A single turn carries every row of the set below to another of its rows. Some are shown first; where does it send the rows asked next?
Nog: -.13, -.09, .05, -.13, -.46, .06, .04, -.24, .45, .07, -.05, -.14
Logig: -.12, -.20, .02, -.09, -.46, -.06, -.06, -.26, .14, -.10, .19, -.21
Dono: .15, -.14, .04, -.29, -.29, .26, .24, -.14, .43, .06, -.16, -.36
sabu: -.04, -.29, .06, -.34, -.07, .09, .29, -.01, .43, -.06, -.06, -.33
gebap: .01, -.32, .12, -.47, -.17, .25, .21, -.10, .19, -.19, .03, -.37
vomug: .12, -.47, .06, -.26, -.18, .32, .22, -.16, .40, -.14, -.02, -.33
Timid: .03, -.48, -.08, -.15, -.12, .00, .13, -.28, .04, -.08, .00, -.37
tomuf: .07, -.18, .13, -.25, -.16, .21, .15, -.01, .51, .05, .03, -.27
gukop: -.03, -.35, -.14, -.15, -.09, -.18, .11, -.15, .20, .05, -.07, -.28
nagi: -.13, -.11, .00, -.11, -.50, -.03, .07, -.29, .46, .01, .02, -.18
tedas: .05, -.27, .12, -.49, -.17, .27, .20, -.15, .35, -.18, .05, -.36
sebu: .02, -.31, .06, -.32, -.10, .20, .21, -.01, .50, -.03, .00, -.33
sal: -.09, -.16, -.05, -.02, -.46, -.16, .08, -.18, .25, -.16, .10, -.26
neso: .15, -.22, .08, -.30, -.29, .35, .17, -.22, .36, .09, -.12, -.33
piz: -.05, -.02, .04, -.23, -.58, .09, .10, -.24, .30, -.20, -.06, -.24
ritig: .07, -.46, -.12, -.16, -.20, -.01, .08, -.31, .01, -.11, -.06, -.31
dadet: -.08, -.17, -.02, -.21, -.35, -.14, -.02, -.21, .05, -.15, .16, -.35
Tupu: -.03, -.27, -.04, -.35, -.11, -.10, .16, -.23, .03, -.14, .04, -.41
sobav: -.06, -.26, .00, -.03, -.57, .15, -.04, -.25, .27, -.02, .08, -.20
feni: .21, -.36, .08, -.13, -.28, .35, .20, -.15, .39, -.15, -.03, -.30
lupu: -.03, -.39, -.03, -.04, -.33, -.08, .00, -.43, .14, -.08, .09, -.25
Buvif: -.05, -.34, -.09, -.18, -.03, -.15, .17, -.17, .20, .02, -.02, -.35
Luk: -.10, -.26, -.02, -.03, -.43, -.11, .05, -.39, .27, -.12, .09, -.17
sise: .16, -.13, .08, -.35, -.32, .33, .17, -.12, .31, .04, -.09, -.39
tad: -.01, -.24, .02, -.03, -.57, .23, -.02, -.18, .25, -.05, -.02, -.20
fevum: -.07, -.22, -.10, -.02, -.29, -.26, .12, -.22, .29, -.08, .03, -.31
medol: .11, -.14, .18, -.44, -.26, .26, .19, -.24, .37, -.18, .04, -.30
soled: -.04, -.21, -.07, -.39, -.17, -.15, .10, -.23, .05, -.12, -.01, -.33
Geta: -.05, -.06, -.01, -.17, -.62, .04, .08, -.21, .27, -.19, .06, -.28
Dimom: .05, -.53, .06, -.23, -.11, .28, .23, -.20, .34, -.08, -.06, -.28

gebap -> Dimom
tedas -> vomug
nagi -> Geta
Now find these:
gukop -> soled
neso -> Dono
tomuf -> medol
Tupu -> Timid
fevum -> dadet
Luk -> sal
tad -> Nog

